The same turns and mirrors carry the whole set onto itself, and each row onto the other rows of its family. Which rows share a family with each named row? Give them in list order.
These 30 rows form 5 families of 6 rows each.
nom: [  9 -25  32 -34 -33 -50 -61  21 -38 -68  -9 -14]
tugo: [  7   6  53 -34 -33 -53 -59  -5 -49 -59   2 -17]
kos: [-26 -21  25 -49  12 -36 -40  27 -12 -14 -13 -56]
Sumu: [-23 -10  17 -30  14 -50 -42  34 -10   2  -8 -50]
gosal: [  6  -2  80 -26 -24 -49  13  15 -55 -31 -11 -30]
Ren: [ -3 -19  75 -24 -27 -60  -8   0 -48 -16 -23 -54]
Tefu: [  7  32  44 -15 -54 -14 -32  41  -8 -47 -18  11]
balo: [-41  48  54 -14  -8 -32 -39  36  -8   1 -15 -28]
dep: [  4  36  54 -29 -62  -5 -18   4 -12 -31 -19 -14]
Milu: [-40  37  72 -24  -5 -26 -21  34 -15  -7 -18 -34]
furo: [  2 -16  62 -18 -52 -76 -11  19 -48 -31  -6   1]
Noza: [ -4 -19  75  -4 -22 -73 -10  37 -49 -28 -23 -25]
faron: [-43  27  76  -4 -15 -46 -49  46 -25 -22 -30 -22]
fepe: [-18 -13  15 -46 -17 -21 -52  12   3 -12 -19 -57]
Lomo: [ 22  -7  63 -15 -31 -63   1  14 -59 -29  -7 -19]
res: [  2  35  39 -43 -40   2 -32  15  -3 -47  -7  -4]
Saf: [ 15 -10  19  -8 -28 -27   3  58  -4 -14 -27  -9]
Lume: [ 11 -22  32 -49 -47 -34 -49 -15 -31 -52  -5 -35]
Zulas: [ -3  47  37 -31 -38 -12 -56  14  -7 -41  -4  -2]
Pamel: [-22 -21  11 -31  -3 -41 -67  47  -3 -27 -17 -34]
gur: [ -4  -7  57 -52 -24 -39 -54  -3 -45 -66   2 -28]
bag: [-53  21  48 -18 -23 -53 -38  45  -1   8 -17 -14]
vatoz: [-28 -32  15 -28 -12 -65 -34  40  -5   4 -13 -30]
Zavin: [ 28 -19  12 -23 -15 -43   5  32 -16  -4  -6 -33]
Rig: [ 12  -5  32 -22 -36 -19  13  24  -4   7 -25 -39]
Bif: [-44  28  77 -28 -25 -32 -45   9 -22 -12 -25 -51]
Litaf: [-26  33  36 -28 -55 -27 -51  27   2 -29  -9  12]
Nizap: [ 23 -18  16 -39 -19 -17  13  28 -10 -19 -14 -23]
Bak: [ 12 -32  20 -19 -42 -58   2  37 -15  -8 -11  -6]
pige: [-16  -3  47 -36 -54 -61 -60   9 -34 -56   0   5]

Which other rows belong to the same family as Saf? nom, Tefu, Noza, faron, Pamel
Which other rows belong to the same family as tugo? Sumu, balo, Lomo, Zulas, Zavin
Which other rows belong to the same family as Rig? Ren, dep, fepe, Lume, Bif

The same turns and mirrors carry the whole set onto itself, and each row onto the other rows of its family. Which rows share a family with each named row? Give them in list order.
These 25 rows form 5 families of 5 rows each.
Vuga: [  0 -32 -12  29 -17  20   6   9  16 -16 -10 -38 -25  16  37   5 -12 -12
  -4 -17  -2 -22 -44   4 -16  18 -23  13 -20  -8 -20 -11  -8 -45  28 -11
 -63  26]
dod: [-11  58  -9   2 -16  20  27  16   3  34 -10  -9  12 -21  36 -41  -2  30
 -37 -31  14  44  22  21  15  28  18  -4  17 -21 -19   2  11 -18  39  35
  19 -23]
Bar: [-22  33   3   1 -30  23  26 -43  32  14   6  21 -31  -1  47  28   5  -5
  11  27   6  15  39  19   6  10  -1   8   5   9 -27 -41 -11  26  29   7
  35  -7]
lofer: [ 12 -10 -40   7 -33   8  47  -6  -2 -11   5  32 -29  23  36  31  11 -16
  20  13 -10  11 -26  15 -36 -20 -10   8  -9  16 -16 -19  -1 -23 -21  -1
 -16  24]
dadug: [ -7 -44 -40   0 -17   6  43 -20  19 -16  -2  12 -25 -18  20  -5   6 -17
   4  26 -19  30   1  13 -21  -8   2   5  13  24 -37 -27  15 -33 -17 -10
  -9  25]
git: [-18   8  16 -16 -37  20  31  37   1  23   6  -8  16   1  60 -41 -27  11
 -35   3  22  30  38  16  27  10  15   1  25 -19 -24  -3  32 -10  48  31
  28 -21]
Fogaf: [  6  19  -4  27  17 -22  -3  10  12   2 -25 -26   6   9  49 -27 -23 -30
  -4 -56   4  -6   2 -24  38  26   4 -18  -6  28 -14  27  13 -24  39  11
   7 -11]
fad: [-20  34  23  19 -13   8  30  21  -1  42  -9  -6  10 -35  50 -26 -36  16
 -24  -8  -9  13   0  33  16  19  -2   3  34  -7  -3 -16  19  10  53  28
  22 -22]
retus: [  5   6 -43  13  -5   2  60 -12  25  -5  18  -8 -48   8  27  12  -6 -11
 -10  15 -30   2 -22 -11 -24 -30   4  -9  13  32 -34 -31  -9 -12 -18  13
  -2  28]
peva: [ -2  15   6   7 -28 -25 -13  -5  24 -11 -11 -38  24  22  43 -37 -35 -30
 -20 -50  12  14  13  -8  35  32  18 -12  10 -21 -30  18 -11 -22  30   8
  -3   8]
pumi: [ -4 -13 -48   2   2  12  46 -25  -3 -10  15  27 -23  -6  24   5   5  10
 -13  27   7  24 -10  23 -18 -34  -1  10  -3  15  -5 -25   0  -9 -21  -6
  -1  41]
mebel: [ -5  49  -4 -34 -12  30  52  -7  36  28  30  24 -24 -14  39  20  27  15
  -2   6  -5  -1  24  -6  -9  -2  -4  20  -8  20 -19 -23 -20  -2  53  25
  25  -1]
tovel: [ 27 -19 -33   7   8 -14  33  -4  -6  -8  12  22 -64 -22  24  14   4  -8
  -1  22 -16  -8  -7   8 -13 -11 -19  16  19  17 -20 -17  -4 -26  -9   4
 -26  28]
kego: [ -4   4   1  -4  -5   3  59  25   4  40 -14  -2  23 -29  49 -32   5  -3
 -20 -20  32  23  15  16  -2  15  11  12  15 -24  -5  -9  16 -21  65  40
  23 -28]
Pim: [ -1  18  -4 -17 -15  30  32   3   0   8  24  44 -40   4  60  26  19  12
   0  33  18  -2  48   8  18  -8 -18   8   1   7 -23 -19  12  -3  28  23
  28  -8]
Ranu: [ -4  50 -19 -13 -32  43  51 -10   2  18  15  25 -32  10  53   7  10  15
   8  23  -9  37  29   8  -7   2  13  30 -11  -1 -24 -12   1  20  16  31
  24 -19]
Dopud: [ -6  41  24  -2 -13  20  28   4  -2  51  -1 -19  30  -6  49 -44 -18  25
 -24 -19  27  11  12  25  10  23 -12 -11  30 -16 -12  12  28 -11  56  37
  -4  -3]
gavo: [  6 -17   7  24   1  -9  -8 -20   5 -32   4 -48 -13  -1  45  -1  -6 -17
  -4 -19 -33 -19 -27   1  13   9  -2  28   8 -30 -18 -14 -33 -24  19   3
 -48  34]
Zep: [-13  39  -3 -12 -13  36  44 -37  -1  43  15  13 -26   9  43   8   0  18
  -9  32  35  16  41  -3   4  -2   2  10  -3   7 -27 -12   2  36  30  24
  24   3]
nif: [ 13   3 -12  28  24 -11   5  -6  27   0 -22 -55  17  46  47 -37 -21 -29
   2 -48  21  -2  -2   2  17  21  -4  -5   7  -6  -2  30  12 -39  29  25
 -14  12]
vepo: [-12 -36   5  13   3  33  -1  -5   9 -42   2 -38   1   0  59  -8  11  -5
  10 -10 -37 -17 -22 -11  14  14  -7  23 -32  -3 -25  -5   8 -46  35  -8
 -46  14]
zoge: [  5 -24 -12  12  14  33   6 -15  28 -45  11 -29 -24  21  47 -14  -9   3
   3  -7 -15 -14 -31  10  -8  12 -14  40 -33 -10  -2  -5  -7 -30  18 -11
 -47  38]
lole: [-11  12 -10  36   8   2  -7   4  15  13 -32 -61   2  22  33 -14  -5 -17
 -20 -57  30   5   2  -9  32  30   8 -10   1 -19 -24  10 -13 -39  49  18
 -14  -9]
Mufo: [  3  -3   0  48 -21  27  16 -13  11 -54   2 -40  -3   7  71 -15  -2  -2
 -16  -9 -16 -19 -47   8  -5   4  -2  -8  -7 -22 -26 -32  -3 -35  12 -12
 -38  30]
ruk: [ 19   0  -4  37 -10  -5  10  -7  22 -19 -31 -30   0  15  67 -44 -13 -34
 -15 -46  51  -4  10 -13  12  48  13  -6 -20 -19 -30   8  11 -20  47   2
  -3  -9]

Which other rows belong to the same family as peva? git, tovel, Pim, gavo
Which other rows belong to the same family as nif? pumi, Dopud, Zep, zoge
Which other rows belong to the same family as kego? retus, mebel, Mufo, ruk
Which other rows belong to the same family as dadug? Bar, Fogaf, fad, vepo

The same turns and mirrors carry the whole set onto itself, and each row onto the other rows of its family. Which rows share a family with each named row? Give them in list order.
These 40 rows form 5 families of 8 rows each.
bubu: [ 21  24  29 -14   7 -51  17  -6   0  15 -13  24   6  -4]
fug: [ 20  35   2 -18 -12   2  45 -12 -13 -13  11  20 -12 -33]
Pake: [  7  33  36 -13   8 -30  23   2  -2  -3 -19  30   5  11]
kesu: [ 13 -24  12  19  -6 -30 -17 -16 -16 -14 -15 -10 -13  42]
kuf: [-21 -38  14  14  -6  48  -4 -10   0 -11   7   8   5 -10]
dufed: [-18 -38   4  25  -8  44   4   4 -12  -9   9 -11   2  -4]
Sugir: [-41  -8 -22 -22  -6  -6 -25  27 -13  10  -7  -3  15   9]
suk: [ 10  -4 -38 -13   2 -32  -9  12  37  34   2  15  -9  -9]
Fito: [ 10   1 -23 -18   1 -38  -4  20  26  38  11  25 -15 -13]
pavo: [-26 -11 -11  -3 -16 -11 -37  29  -3  19  -9 -18  17  18]
gak: [  6   5 -18   6 -24  48   6   5  42  -8   9  18  -1 -10]
zike: [ -1 -11   8  28  10  12  24 -45 -30 -23 -14  -7 -20 -12]
rog: [-37 -13 -20  -7 -23 -15 -39  18   5   6  -6   2  11  22]
Getu: [-24 -32  20  20 -19  27  -4  12 -23   7  17 -11   8 -15]
tuz: [-22  -6 -29  -7 -16 -27 -45  14 -12  12  10 -11  -5  18]
livu: [  2   5  13  17  11  14   6 -59 -26 -27  -7  -1 -11 -16]
teze: [ -2  -4  11  11   6   9  28 -44 -33 -28 -15  -1  -3 -20]
lubiv: [-15  14 -35   6 -19  42  12  11  36  -1   4  16   1 -20]
timi: [ -9  -1 -20 -12   6 -45 -16   3  18  31  17  36 -15 -10]
lusit: [ 14  -9 -31 -18 -11 -38  -5  10  35  21  15  33 -17   0]
Bagal: [ 20 -16  -6  19   9 -14  -7 -11 -16 -13 -23 -24 -17  42]
muk: [-14 -26  11  15 -12  46 -20   1 -17  -5  22 -10   2  -4]
megeg: [ 13  20  34  10   7 -46   3  -9   8  13   2  35 -14  16]
nudis: [-10   8 -29  28 -14  27   2  -3  50  16  -1  12 -11 -21]
Lem: [ 11  -9  20  22  -2 -27 -16  -2 -21   1 -18 -27 -11  38]
Rara: [  3  13  13  25  -8 -30 -27  -9 -13  -7 -12 -12 -10  45]
dezes: [-34  -6 -25  -2  -9 -17 -41  20   3  21 -10 -13   2  11]
nez: [ 37  29 -15 -15 -16   9  41 -13   0 -13  12  15 -10 -31]
suref: [  7  25  29 -10  -3 -52  12 -15   4  -4 -15  37  -2   9]
Tuv: [  2  -1  -3  22   4  -8  14 -59 -22 -16 -19 -15 -15 -23]
lokik: [ 15 -15  16  27  10 -28 -12 -16 -12  -1 -28 -20  -6  32]
zuz: [ -4  10 -47   7 -16  33  14   5  35   5   7  15 -18 -22]
kal: [ 35  42   5 -12 -33  -3  31   1  -5  -3  15   8  -2 -30]
Pamiz: [-33 -21   5  20 -19  46   1  16 -14  -6  12  -7   1  -3]
kifiv: [ 15 -17 -31 -12  18 -22   7  10  35  27   7  30 -24  -5]
Sud: [ 14  27  28   0  14 -48  13 -14   4  12 -20  24 -10   5]
tavu: [ -9  17 -34   5 -10  41 -11  -5  40   5  13  18  -7 -22]
keb: [  6 -20   8  -5   2  14  16 -49 -30 -28  -2   1  -6 -26]
Ponok: [ 36  36   2 -17 -13   8  23 -17  -4  -9  25  21 -11 -29]
zore: [ 30  32 -16 -23 -24  15  25 -27   2 -26   3  14  -1 -25]

Which other rows belong to the same family as livu? kesu, rog, lusit, muk, suref, tavu, Ponok
Which other rows belong to the same family as timi? kuf, gak, tuz, megeg, Rara, keb, zore
Which other rows belong to the same family as nudis? Pake, Sugir, Getu, Bagal, Tuv, kal, kifiv

